A hidden rule labels the rows of this table. It goes by one to three of the table's principal directions, not those with the most spread.
c(0.4, 0.2, 0.5, 1.1, 0.4, -0.1, 1.6, -1.1, 0.9, 0.9, -1.0, -0.5,
  -0.2, -1.2, 1.4, -0.8, -0.3, -0.6, -0.7, -0.1, -0.7, -1.1, -0.6, 0.3,
  2.4, 0.7, 1.3, 0.2, 0.1, 1.8, -0.4) qb
c(-0.4, -1.0, 0.2, 0.0, -0.8, 0.4, -1.2, -0.7, 0.9, 1.0, 0.2, 0.2,
  -0.1, 0.6, -0.8, 1.5, -0.5, -1.0, 1.4, 2.0, 0.1, 1.4, -0.6, 0.0,
  -0.5, -0.6, -0.5, -0.4, -0.1, -0.8, -0.5) tj
c(0.1, 1.6, 0.7, 0.0, 0.2, -0.1, -1.8, -1.1, 0.2, -0.8, -0.1, 0.1,
  -1.6, -1.8, -2.2, -0.3, -1.3, 0.4, 1.7, -1.7, 0.0, 0.7, -0.2, 0.2,
  -1.9, -0.1, -1.1, 0.3, -1.5, -1.5, 0.3) tj
c(0.2, -1.1, -0.2, -0.1, 0.0, -0.1, 0.3, 0.3, -0.1, 0.4, 0.2, 0.0,
  0.3, 1.3, 0.8, -0.1, 0.9, -0.6, -0.7, 0.8, 0.0, -0.1, 0.1, -0.1,
  0.9, -0.4, -0.2, -0.1, 1.3, 0.4, 0.0) tj
c(-1.0, 1.1, 0.0, 0.0, -0.4, 1.2, -0.5, -0.8, 0.1, 0.5, 1.7, -1.0,
  -0.6, 0.5, -0.9, -0.2, -0.1, -0.9, 0.3, 0.1, -1.4, 0.1, 1.3, 0.0,
  -2.5, -0.6, -0.3, -0.9, 0.6, 0.9, -1.0) qb
c(1.6, -0.6, -1.1, 0.8, -1.0, -1.2, 2.1, 2.1, -0.6, -1.1, -1.7, -1.2,
  1.7, 1.1, 2.7, 0.2, 2.1, 1.2, -1.0, 0.8, 1.2, -0.2, 0.0, -1.0,
  2.9, 1.4, 1.7, 1.6, 1.5, 0.2, 0.6) tj
c(-0.3, -0.2, 0.0, 0.5, -0.8, 0.4, 1.2, -0.6, 0.9, 0.4, -0.4, -1.1,
  0.6, 0.5, 1.2, -0.4, 0.1, -0.3, -0.5, 1.4, -0.9, -1.2, -0.8, -0.8,
  1.3, 0.2, 0.6, 0.5, 1.7, 0.7, -0.8) ql
c(0.1, -1.3, -0.4, -1.6, 0.6, -0.7, -1.4, 1.1, 0.2, -2.0, 0.1, 1.9,
  0.5, 0.3, -1.5, 0.1, -0.8, 1.6, -0.2, -0.1, 1.8, -0.2, -1.1, -0.8,
  -0.9, -0.7, -3.3, 0.8, -0.1, -3.5, 0.9) mg
c(1.6, -0.1, -0.2, 0.1, -0.5, -1.0, -1.1, -0.2, 0.2, -1.7, -1.1, -0.2,
  -0.6, -1.0, -0.9, 0.2, -0.9, 0.6, 0.8, -0.7, 0.9, 0.5, -1.3, -0.6,
  -0.3, -0.1, -1.7, 1.5, -0.4, -2.3, 0.5) tj
c(0.8, -0.1, -0.3, -0.4, -0.4, -0.4, -1.0, 0.8, -2.0, -1.8, 0.0, 0.1,
  0.2, -0.7, -0.4, 0.2, 0.3, 0.6, 0.8, -1.2, 1.0, 1.0, -0.1, 0.1,
  -2.2, -0.2, -0.2, 0.4, -0.7, -1.6, 0.8) ql
c(-0.7, 1.0, 0.6, 1.8, -1.4, 0.9, -0.4, -2.7, 0.5, 1.4, -0.3, -1.2,
  -0.3, -2.0, 0.5, 1.3, -0.9, -2.0, 1.5, 0.9, -2.2, 1.0, 0.2, 0.7,
  -1.1, 0.4, 2.1, -0.7, -0.8, 2.1, -0.9) mg
c(-0.5, 0.5, -0.3, -0.1, -0.5, 0.7, 0.3, 0.6, -0.7, 1.1, 0.8, -0.8,
  0.3, 1.0, 0.2, 0.6, 0.6, -0.3, 0.2, 0.4, -0.6, 0.4, 1.0, 0.2,
  -0.6, 0.0, 1.4, -0.6, 0.0, 1.2, -0.6) ql
c(0.7, 1.1, 0.2, -0.7, 0.5, -0.6, -1.2, 1.2, -0.5, -0.9, 0.1, 0.9,
  -0.4, -0.2, -1.8, 0.9, -0.2, 1.6, 1.3, -1.6, 1.7, 1.3, 0.5, 0.2,
  -0.9, 0.3, -0.6, -0.2, -2.0, -1.6, 0.5) qb
c(0.0, -2.1, -1.4, 0.2, -1.0, 0.1, 1.4, 1.2, -0.2, 0.2, 0.1, 0.2,
  1.6, 1.7, 1.7, 0.6, 1.3, -0.3, -1.5, 2.2, 0.2, 0.2, 0.2, -0.3,
  1.2, 0.2, 0.1, 0.4, 1.6, -0.1, 0.1) qb
c(-0.6, -3.6, -1.4, -2.6, 1.2, -0.3, -0.4, 2.3, -1.0, -1.4, 1.1, 3.5,
  1.0, 1.5, -0.8, -0.9, 0.0, 1.2, -2.4, 0.4, 1.8, -0.7, -1.0, -0.1,
  -0.6, -1.4, -3.9, 0.5, 0.4, -3.7, 1.5) ql
c(0.0, -1.2, -0.6, -0.6, -0.2, -0.1, 0.7, 1.2, -0.3, 0.5, 0.7, 0.5,
  1.1, 2.4, 0.8, 0.1, 0.9, 0.2, -1.6, 0.7, -0.3, -1.1, 0.5, -0.5,
  1.5, -0.5, -1.0, 0.4, 1.9, 0.0, -0.1) ql
c(-0.5, -0.5, -0.5, 0.3, 0.4, 0.0, -0.1, 0.1, -0.3, -0.9, -0.1, -0.2,
  -0.4, -0.6, 0.5, -1.2, 0.8, -0.5, -0.5, 0.2, 0.0, 0.3, 0.4, 0.3,
  -1.0, 0.1, 0.2, 0.2, 0.5, 0.1, 1.0) tj
c(-0.3, 4.1, 1.4, 2.0, -0.8, 0.6, -0.5, -2.3, -1.2, 0.1, 0.3, -1.8,
  -1.6, -2.9, -0.7, -0.5, -0.2, -0.5, 2.1, -3.1, -2.5, 0.7, 2.0, 1.1,
  -2.6, 1.0, 2.6, -0.8, -1.6, 2.0, -0.4) ql
c(0.7, 0.1, -0.4, 0.2, 0.5, -0.1, 1.6, 1.5, -1.5, 0.3, 0.1, -0.4,
  0.2, 0.7, 1.4, -0.6, 2.0, 0.1, -0.8, -0.7, 0.6, 0.4, 1.1, 0.7,
  0.9, 0.6, 2.1, -0.7, 0.0, 1.7, 0.4) qb
c(-0.7, -0.5, -0.6, 0.5, -0.3, 0.1, -0.2, -0.2, -0.2, -0.3, -0.4, -0.2,
  -0.5, 0.2, 0.5, -0.2, 1.1, -1.0, -0.4, 0.8, -0.6, 1.0, 0.6, 0.3,
  -0.7, -0.1, 0.3, -0.3, 0.5, 0.5, 0.9) tj
c(0.0, 0.5, -0.1, 0.3, -0.4, -0.2, 1.2, 0.3, 1.6, -1.0, -0.5, -0.4,
  0.7, -0.5, 0.0, -0.8, -0.6, 1.8, -0.1, 0.4, 0.7, -1.3, -0.7, -1.2,
  1.2, 1.3, -0.5, 1.3, 0.7, -1.4, -0.3) tj
c(-0.1, -0.4, -0.8, 0.9, -0.5, 0.0, 1.2, 0.4, 0.3, -0.2, -0.4, -1.0,
  1.0, -0.4, 1.7, -0.1, 0.5, -0.1, -0.7, 1.1, -0.1, -0.3, 0.4, -0.2,
  0.7, 1.0, 1.4, 0.7, 0.7, 0.9, 0.0) qb
c(0.6, 0.6, -0.3, 0.8, 0.2, -0.1, 0.7, 0.6, -0.6, 0.7, -1.2, -1.8,
  -0.8, -0.4, 1.3, 0.1, 1.4, -0.8, 0.7, 0.3, 0.5, 1.8, 0.4, 0.9,
  0.5, 0.8, 3.7, -0.5, -1.2, 2.4, 0.4) mg
c(-1.1, -0.4, -0.1, -0.7, 0.8, 0.3, -0.8, -0.6, 1.4, -0.2, -0.7, 0.3,
  -1.0, -1.3, -1.1, -0.8, -1.4, 0.0, 0.5, 0.9, 0.4, 0.1, -1.5, 0.0,
  -0.8, -0.2, -0.6, 0.4, -1.2, -1.1, 0.4) ql
c(-0.5, 1.2, 0.4, -1.8, 0.9, 0.4, -2.1, 0.3, -0.9, -0.9, 1.8, 1.3,
  -0.8, 0.0, -3.0, 0.0, -1.2, 1.0, 0.8, -2.1, 0.5, 0.1, 0.5, 0.0,
  -3.5, -1.2, -2.4, -0.9, -1.3, -1.9, -0.1) mg
c(1.1, 1.5, 0.7, 0.2, 0.6, -0.2, 0.6, -0.3, -1.2, -0.5, 0.7, -0.6,
  -0.7, -0.5, 0.0, -1.5, 0.2, 0.2, -0.6, -2.9, -0.6, -1.4, 0.8, 0.2,
  -0.2, -0.2, -0.1, -0.1, 0.5, 0.9, -0.4) mg
c(-0.5, 1.7, 0.2, 0.2, -0.8, 0.1, -2.5, -1.2, 0.9, -1.5, -0.8, -0.5,
  -1.0, -2.4, -2.3, 1.2, -1.9, 0.6, 2.8, -0.1, 0.3, 1.8, -0.6, -0.4,
  -3.2, 0.3, -0.6, 0.4, -2.3, -1.8, 0.2) mg
c(1.4, -0.5, -1.5, -1.5, 0.9, -1.4, -0.2, 2.5, 0.1, -2.3, -0.9, 0.6,
  -0.2, 1.7, -0.7, -0.3, 0.7, 1.9, -1.6, -0.7, 2.2, -0.1, -0.3, -1.2,
  0.9, -0.4, -2.7, 1.3, 0.4, -2.0, 1.4) mg
c(-1.3, -1.9, 0.8, -0.3, -0.3, 0.3, -1.1, -2.2, 1.1, -0.4, 0.5, 2.3,
  1.2, -1.5, -0.7, 0.3, -2.6, -0.2, -0.1, 1.1, -0.8, -1.7, -2.1, -0.5,
  -0.8, -0.9, -3.1, 0.3, 0.6, -2.4, -0.5) mg
c(0.1, -1.9, -1.5, -0.5, 0.4, -0.7, 1.1, 2.1, -0.5, -0.6, -0.6, 0.5,
  0.8, 2.0, 1.7, -0.5, 1.9, 0.2, -2.4, 0.9, 0.6, -0.4, 0.4, -0.3,
  1.9, -0.1, -0.3, 0.8, 1.5, 0.2, 1.4) ql
c(0.2, -1.1, 0.2, 0.2, -0.2, -0.4, -1.0, -1.0, 0.7, -1.0, -0.8, 0.9,
  0.2, -2.3, -0.6, 0.3, -1.8, 0.2, 1.1, 0.5, 0.9, 0.4, -1.8, 0.0,
  -0.7, 0.3, -1.0, 1.0, -1.1, -2.4, 0.4) qb
c(0.1, -3.0, -1.2, 1.0, -1.4, 0.1, 2.1, 1.1, -1.2, 1.2, -0.6, -0.4,
  2.2, 1.6, 3.7, 1.0, 2.4, -1.5, -1.2, 3.2, -0.1, 0.7, -0.1, 0.4,
  2.2, 0.5, 2.8, 0.0, 1.6, 1.6, 0.2) tj
c(-0.1, -1.1, -0.3, -0.7, 0.2, -0.4, -1.0, 0.3, 1.5, -0.7, -0.6, 1.0,
  0.0, -0.6, -1.2, 0.2, -1.5, 1.0, 0.6, 1.0, 1.4, 0.3, -1.5, -0.5,
  0.1, 0.2, -1.8, 1.3, -0.9, -2.8, 0.6) tj
c(0.3, 0.0, -0.7, -0.2, 0.2, -0.4, 1.7, 1.5, -0.4, -0.2, 0.1, 0.1,
  0.6, 2.8, 1.3, -0.3, 2.2, 0.4, -2.6, -0.2, -0.4, -1.1, 1.3, -0.7,
  2.2, -0.2, -0.5, -0.3, 2.3, 1.4, 0.2) mg
c(0.8, 1.3, -0.4, 0.7, -1.4, -0.1, 0.3, 0.5, -0.4, -0.6, -0.6, -1.6,
  0.5, -0.3, 0.3, 1.0, 0.2, 0.7, 1.1, 0.0, 0.1, 0.8, 0.4, -0.5,
  -0.3, 1.0, 1.5, 0.7, -0.4, 0.1, -0.3) mg
c(-1.3, 0.9, 1.7, 0.4, 0.5, 1.3, 0.1, -1.9, 0.9, 3.1, 1.4, 0.1,
  -0.6, 0.0, -0.5, 0.1, -0.8, -1.5, 0.7, 0.1, -1.8, -0.6, 0.6, 0.9,
  0.4, -0.3, 1.1, -1.9, -0.3, 2.2, -1.7) tj
c(0.7, -0.1, -0.7, -0.6, 0.9, -0.5, 0.3, 1.5, -1.1, -0.7, 0.6, 0.3,
  -0.3, 1.3, 0.1, -0.9, 1.3, 0.3, -1.7, -1.4, 0.4, -0.3, 1.3, 0.2,
  0.1, -0.5, -0.9, 0.0, 0.7, 0.3, 0.8) qb
c(0.1, -0.4, -0.8, -0.4, 0.5, -0.4, 0.4, 0.5, 0.3, -0.4, -1.2, 0.1,
  -0.6, 0.2, 0.4, -0.6, 0.4, 0.0, -1.3, 0.2, 0.2, -0.1, -0.6, -0.1,
  0.9, -0.2, -0.3, 0.4, -0.1, 0.3, 0.9) mg
c(-0.5, 1.2, 0.8, 0.9, -1.0, 0.6, 0.1, -1.5, 1.1, 1.6, -0.2, -1.1,
  0.0, 0.3, 0.2, 1.2, -0.4, -0.9, 0.9, 1.0, -1.7, -0.1, 0.2, -0.3,
  0.7, 0.1, 1.2, -0.7, 0.3, 1.8, -1.3) mg
c(-0.8, -1.2, -0.4, -1.4, 0.6, 0.1, -0.7, 0.5, 1.4, 0.1, 0.3, 1.2,
  0.1, 0.7, -1.3, 0.1, -1.2, 0.6, -0.3, 1.2, 0.8, -0.4, -1.1, -0.5,
  0.1, -0.6, -2.1, 0.5, -0.3, -1.9, 0.1) mg
c(0.0, -1.9, -0.8, -0.1, -1.0, -0.4, 1.3, 1.3, 0.1, -0.7, -0.7, 1.0,
  2.4, 1.3, 1.6, 1.3, 0.8, 1.0, -1.1, 2.1, 0.9, -0.4, -0.9, -1.0,
  1.8, 0.5, -0.3, 0.4, 1.2, -0.9, 0.1) mg
c(0.1, -1.1, -0.4, -2.1, 0.7, -0.6, -0.2, 2.0, -0.5, -1.3, 1.7, 2.5,
  1.5, 2.6, -1.2, 0.0, 0.0, 2.2, -1.9, -1.0, 1.1, -1.9, 0.3, -1.2,
  0.3, -1.1, -4.2, 0.3, 1.6, -2.8, 0.1) qb
c(0.0, 3.0, 1.1, 1.6, -0.9, 0.8, 0.4, -1.6, -0.5, 0.2, 0.4, -2.0,
  -0.4, -2.1, -0.1, -0.2, -0.4, -0.1, 1.9, -1.5, -1.3, 0.1, 0.9, 0.3,
  -1.7, 1.1, 2.5, -0.6, -0.8, 1.5, -1.2) qb
c(0.0, -0.6, 0.3, -0.5, 0.5, 0.1, 0.3, 0.6, -0.7, 0.6, 1.3, 0.8,
  0.4, 1.1, 0.0, -0.5, 0.5, 0.1, -0.7, -0.6, 0.1, -0.7, 0.6, 0.3,
  0.3, -0.4, -0.6, -0.4, 0.7, -0.2, -0.2) tj
c(-0.3, -0.6, -0.3, -1.6, 0.2, 0.3, 0.1, 1.6, -0.2, -0.2, 2.2, 1.2,
  0.9, 2.6, -1.3, -0.2, 0.2, 1.4, -0.9, -0.1, 0.7, -1.0, 0.7, -0.8,
  -0.4, -0.7, -2.7, -0.2, 1.4, -1.9, -0.6) tj
c(0.1, -0.2, 0.3, 0.2, 0.0, 0.7, 0.3, -0.3, -0.4, 1.6, 1.4, -0.7,
  -0.1, 0.6, 0.3, -0.1, 0.3, -1.3, 0.1, 0.1, -0.6, 0.1, 1.0, 0.7,
  -0.3, -0.3, 0.8, -0.7, 0.4, 1.4, -0.9) qb
c(-0.6, 0.3, -1.1, 0.4, 0.0, 0.6, 0.9, 1.0, -1.5, 0.5, 0.7, -0.8,
  -0.4, 0.7, 1.0, -0.5, 2.0, -1.0, -0.9, -0.1, -0.7, 1.2, 2.2, 1.0,
  -1.1, 0.3, 2.1, -0.8, 0.0, 2.1, 0.6) qb
c(-0.2, -0.7, 0.3, -1.1, 1.3, -0.2, -0.1, 0.0, 0.9, 1.3, 0.1, 1.2,
  -0.6, 1.5, -0.5, -0.1, -0.3, -0.5, -1.3, 0.1, -0.2, -0.9, -0.4, 0.1,
  1.8, -1.1, -1.4, -0.6, 0.3, 0.7, -0.1) mg
c(1.0, -0.3, 0.3, -1.2, 1.3, -0.6, -0.1, 0.9, 0.3, 0.9, -0.1, 0.4,
  -0.5, 1.7, -0.4, -0.1, -0.1, 0.2, -0.7, -0.6, 0.8, -0.8, -0.4, -0.2,
  2.0, -0.9, -0.9, -0.1, 0.1, 0.4, -0.2) mg
c(0.5, 0.8, -1.2, 0.9, -0.2, -0.6, 0.8, 0.7, -0.5, -1.8, -1.4, -1.1,
  -0.6, -1.6, 0.8, -1.1, 0.9, 0.7, -0.5, -0.9, 0.3, 0.7, 0.5, 0.1,
  -0.3, 1.3, 1.3, 1.3, -0.7, 0.1, 1.5) tj
c(-0.6, 1.3, 0.5, 1.0, -0.2, 0.3, 0.1, -0.6, -0.6, 0.2, 0.0, -0.4,
  -0.3, -0.8, 0.4, 0.1, 0.8, -0.4, 0.6, -0.6, -0.8, 0.7, 1.1, 0.6,
  -0.8, 0.6, 1.8, -1.0, -0.5, 1.5, 0.1) tj
c(-0.3, -0.9, 0.7, -0.1, -0.5, 0.1, 0.0, -1.2, 1.4, 0.7, -0.2, 0.6,
  0.6, -0.2, -0.3, 0.2, -1.6, 0.1, 0.3, 1.1, -0.5, -1.2, -1.8, -0.7,
  1.3, -0.2, -1.1, 0.7, 0.5, -1.3, -0.8) ql
c(0.6, 0.7, 0.7, -0.2, 1.0, -0.6, -1.1, -0.5, 0.7, -0.8, -0.6, 0.1,
  -1.0, -1.4, -1.1, -0.5, -1.1, 0.6, 0.9, -1.2, 0.9, -0.2, -0.8, -0.1,
  -0.2, 0.0, -0.8, 0.5, -1.0, -0.9, 0.3) qb
c(0.3, -0.4, 0.6, 0.6, -1.3, -0.1, 0.2, -0.5, -0.5, 0.6, 0.6, 0.3,
  1.8, 1.2, 1.1, 1.5, 0.3, -0.3, -0.2, 0.5, -1.2, -0.9, 0.4, -0.5,
  1.2, -0.3, -0.3, -0.2, 1.8, 0.4, -1.0) tj
c(1.3, -0.8, 0.0, 0.6, -1.1, -0.2, 0.9, 0.5, -1.8, -0.4, 0.0, -0.2,
  1.7, -0.3, 1.5, 0.9, 0.5, 0.2, 0.3, 0.0, 0.5, 0.1, -0.4, 0.1,
  0.2, 0.4, 1.2, 0.1, 0.2, -0.1, -0.5) mg
c(0.4, -0.1, -0.4, 0.1, -1.3, 0.3, 0.7, 1.0, -0.9, 0.8, -0.4, -1.2,
  1.0, 0.7, 0.9, 1.4, 0.6, 0.1, 1.1, 1.3, 0.5, 1.1, -0.3, -0.1,
  0.3, 0.6, 2.5, 0.0, -0.6, 0.5, -0.6) ql
c(-0.1, 1.6, 0.7, 0.0, -0.3, 0.9, 0.3, -0.4, -1.4, 0.3, 1.6, -0.7,
  0.2, 0.1, -0.3, 0.0, 0.0, 0.0, 0.4, -1.4, -0.9, -0.5, 1.0, 0.1,
  -1.9, -0.3, 0.7, -1.3, 0.1, 1.1, -1.4) mg
Here are more rows. What is the label of each one?
c(-0.3, -0.5, -0.2, 0.2, -0.3, 0.3, 0.9, 0.0, 0.1, 0.9, 0.8, 0.1,
  0.7, 1.6, 0.9, 0.1, 0.9, -0.6, -1.3, 0.7, -1.0, -0.7, 0.9, -0.1,
  1.0, -0.3, -0.3, -0.6, 1.7, 1.2, -0.5): qb
c(0.7, 0.9, -0.2, 0.1, -0.1, -0.2, 0.7, 0.7, -0.3, -0.4, 0.4, -0.5,
  0.1, 0.3, -0.1, -0.4, 0.3, 0.9, -0.3, -1.1, 0.1, -0.5, 0.9, -0.3,
  0.3, 0.5, 0.0, 0.6, 0.3, -0.1, -0.1): tj
c(0.1, 1.3, -0.2, 1.3, -1.3, 0.6, 0.8, 0.1, -0.3, 1.4, -0.7, -1.9,
  0.0, -0.5, 0.8, 1.3, 0.7, -0.5, 1.6, 0.9, -0.3, 2.0, 0.7, 0.6,
  0.1, 1.4, 3.8, -0.4, -1.5, 1.9, -0.5): tj
c(1.6, -0.5, -0.7, -0.8, 0.6, -0.9, 0.4, 1.5, -0.9, -1.2, -0.8, -0.1,
  -0.3, 0.4, 0.2, -0.7, 0.6, 0.7, -0.8, -0.9, 1.6, 0.1, -0.7, -0.2,
  0.6, -0.3, -0.5, 0.8, -0.1, -0.7, 0.7): mg
c(-0.1, 1.6, -0.8, -0.3, 0.7, 0.1, -0.1, 0.3, 0.4, -0.9, -0.2, -0.5,
  -1.3, -1.4, -1.2, -0.9, -0.8, 0.7, -0.1, -1.3, 0.2, 0.3, 0.4, 0.1,
  -1.4, 0.5, -0.1, 0.4, -1.7, 0.0, 0.5): mg
c(0.1, 0.9, -0.2, 1.6, -0.6, 0.1, 0.9, -0.2, -0.9, -0.3, -1.2, -1.9,
  0.1, -1.7, 1.9, -0.2, 1.1, -0.6, 0.7, 0.1, -0.3, 0.9, 0.4, 0.6,
  -0.4, 1.3, 3.7, 0.0, -0.6, 2.1, 0.4): mg
c(-0.5, 0.7, 0.5, 1.1, -0.1, 0.7, 1.2, -1.2, 0.0, 1.0, 0.8, -0.5,
  0.2, -0.2, 1.1, -0.6, 0.4, -1.0, -0.8, -0.3, -1.8, -1.1, 1.2, 0.4,
  0.4, 0.2, 1.0, -0.9, 1.1, 2.3, -0.9): qb
c(-0.7, 1.5, 0.9, 1.7, -0.3, 0.0, -0.5, -2.2, 1.9, 0.2, -1.0, -0.5,
  -1.0, -2.6, -0.5, -0.2, -1.2, -0.3, 1.4, -0.2, -1.1, 0.2, 0.0, 0.3,
  0.2, 1.2, 0.7, 0.5, -1.0, 0.2, 0.2): tj
c(-0.1, 1.6, -0.6, 0.2, -0.2, 0.5, 0.6, 0.8, -0.8, 0.1, 1.0, -1.1,
  -0.5, 1.0, -0.1, -0.2, 1.3, 0.0, -0.6, -1.0, -0.7, 0.4, 2.2, 0.1,
  -1.0, 0.2, 0.7, -0.7, 0.4, 1.6, -0.2): qb
c(-0.6, 0.2, 0.2, 0.2, -0.1, 0.3, -0.8, -1.4, 1.0, -0.3, 0.5, 0.5,
  -0.6, -0.7, -1.1, 0.0, -1.0, -0.5, 0.1, 0.0, -0.7, -0.1, 0.0, -0.1,
  -1.3, -0.4, -1.8, -0.3, 0.1, -0.6, -0.2): qb
c(-0.4, -1.8, 0.1, -0.7, -0.1, 0.4, 0.8, 0.5, -0.3, 0.8, 2.1, 1.5,
  2.0, 2.5, 0.5, 0.2, 0.4, 0.1, -1.7, 0.7, -0.4, -1.9, 0.6, -0.5,
  1.0, -0.9, -2.0, -0.5, 2.6, -0.4, -1.0): qb
c(0.1, 2.5, 0.9, 0.3, 0.1, 0.5, -0.8, -0.2, -1.1, 0.2, 1.1, -1.0,
  -1.1, -0.5, -1.1, 0.0, 0.4, 0.1, 1.7, -2.0, -0.3, 1.0, 1.8, 0.6,
  -2.2, 0.2, 1.3, -1.1, -1.0, 0.9, -0.4): tj
c(0.8, 0.2, -0.4, -1.0, 0.2, -0.3, 0.3, 2.1, -1.2, -0.4, 0.2, -0.3,
  0.4, 1.7, 0.0, 0.3, 1.1, 1.1, 0.0, -0.4, 1.4, 0.4, 0.3, -0.3,
  0.1, -0.1, 0.5, -0.1, -0.1, -0.2, 0.1): ql
c(-0.6, -0.1, 0.2, 1.4, -1.1, 0.3, 0.6, -1.8, 1.9, 0.9, -1.4, -1.0,
  0.3, -1.3, 1.0, 0.6, -1.1, -0.8, 0.7, 2.1, -1.1, -0.2, -1.3, -0.4,
  1.3, 0.8, 1.4, 0.6, 0.1, 0.8, -0.7): mg
c(-1.5, 1.4, -0.1, 1.1, -0.5, 1.2, 0.5, -0.6, 0.0, 1.6, 0.2, -1.4,
  -0.6, -0.4, 0.6, 0.4, 0.8, -1.3, 0.7, 0.8, -1.5, 1.3, 1.6, 1.0,
  -1.1, 0.7, 3.3, -1.4, -0.9, 3.0, -0.4): mg
c(-1.0, 1.0, 0.1, 2.7, -0.7, 1.1, 2.3, -2.1, 0.4, 2.0, -0.3, -2.0,
  -0.1, -1.8, 2.7, -0.9, 0.7, -2.2, -0.6, 0.6, -3.0, -0.4, 1.4, 1.2,
  0.9, 1.5, 4.1, -0.6, 0.5, 4.4, -0.7): qb
c(-0.5, -0.3, 1.2, 1.2, -0.1, 0.2, -0.3, -2.8, 1.6, 0.8, -1.2, 0.0,
  -0.4, -2.9, 0.4, -0.1, -1.9, -1.2, 1.3, 0.9, -0.8, -0.2, -1.8, 0.5,
  0.5, 0.5, 0.9, 0.1, -0.9, 0.3, -0.4): qb
c(0.2, 0.9, 0.2, 0.4, -0.5, 0.0, 0.1, -0.3, 0.0, 0.0, -0.4, -1.0,
  0.1, -0.3, 0.3, 0.1, -0.1, 0.1, 0.5, -0.2, -0.5, -0.3, -0.1, -0.3,
  0.1, 0.3, 0.9, 0.3, 0.1, 0.5, -0.3): ql
c(-1.4, -0.5, 0.5, -0.2, 0.1, 1.1, -0.4, -1.7, 0.1, 0.7, 1.8, 1.0,
  0.0, -0.4, -0.7, -0.5, -1.2, -1.1, -0.7, 0.0, -1.8, -1.1, 0.2, 0.3,
  -1.7, -1.1, -1.6, -0.9, 0.6, 0.1, -0.9): mg
c(-0.6, -0.8, 0.5, 0.1, 0.5, 0.0, -0.2, -0.7, 1.5, 0.6, -1.3, 0.5,
  -0.3, -1.3, -0.1, 0.2, -0.9, -0.2, 1.1, 1.5, 1.0, 0.7, -1.7, 0.3,
  0.8, 0.5, 0.8, -0.2, -1.4, -0.4, 0.2): qb
c(-0.3, 0.3, -0.3, 0.7, -0.7, 0.2, -0.3, -0.2, -0.3, -0.9, 0.1, -0.9,
  0.2, -0.8, 0.3, -0.1, 0.4, -0.2, 0.6, 0.3, -0.3, 0.6, 0.6, 0.0,
  -1.6, 0.4, 0.7, 0.3, 0.3, 0.0, 0.2): qb
c(0.3, 1.6, 0.4, 0.7, 0.1, -0.1, -0.2, -0.2, 0.1, 0.4, -1.0, -1.2,
  -1.1, -1.2, -0.1, 0.1, 0.2, -0.1, 1.5, -0.6, 0.3, 1.3, 0.2, 0.6,
  -0.1, 0.9, 2.3, -0.2, -1.7, 1.1, 0.3): tj
c(0.0, 0.3, 0.5, 0.9, -0.5, -0.1, -0.4, -1.4, 0.6, -0.8, -0.4, -0.3,
  0.2, -2.0, 0.0, -0.1, -1.2, 0.1, 0.9, -0.1, -0.3, -0.3, -0.7, -0.2,
  -0.6, 0.5, -0.1, 0.7, -0.2, -0.7, -0.2): qb
c(-0.3, 0.3, -0.4, -2.5, 2.1, -0.2, -0.8, 1.9, 0.7, 0.0, 0.5, 1.2,
  -1.4, 1.8, -2.4, -0.9, -0.3, 1.3, -0.8, -0.9, 1.6, -0.1, 0.0, -0.2,
  0.0, -0.9, -2.3, -0.2, -0.9, -1.3, 0.6): ql
c(-0.5, -2.5, 0.1, 0.3, -0.7, 0.2, -0.1, -1.0, 0.3, -0.1, -0.2, 0.6,
  1.4, -0.4, 1.2, 0.4, -0.4, -0.9, 0.0, 2.3, 0.0, -0.4, -1.7, -0.2,
  0.1, -0.4, -0.4, 0.2, 1.2, -0.8, -0.3): mg
c(-1.0, -1.3, -0.1, 1.0, -0.8, 0.7, 0.8, -1.1, 0.4, 0.7, 0.2, 0.2,
  1.3, -1.2, 1.4, 0.1, -0.5, -0.9, -0.2, 1.6, -1.1, -0.5, -0.4, 0.3,
  0.1, 0.6, 1.0, 0.2, 0.5, 0.4, -0.4): qb
c(0.0, -1.5, 0.0, 1.3, -0.8, -0.1, 1.1, -0.3, 0.1, 0.2, -0.6, 0.1,
  1.7, -0.9, 2.1, 0.5, 0.4, -0.4, 0.1, 1.7, 0.3, 0.0, -0.6, 0.2,
  1.3, 1.1, 1.6, 0.2, 0.5, 0.3, 0.0): qb
c(0.9, -0.2, 0.4, 1.6, -0.7, -0.9, -0.3, -0.8, 1.1, -0.8, -1.7, -1.0,
  0.6, -2.4, 1.0, 0.7, -0.8, 0.2, 1.9, 0.8, 1.0, 0.6, -1.2, -0.2,
  0.9, 1.5, 1.4, 1.5, -0.6, -0.7, 0.2): qb
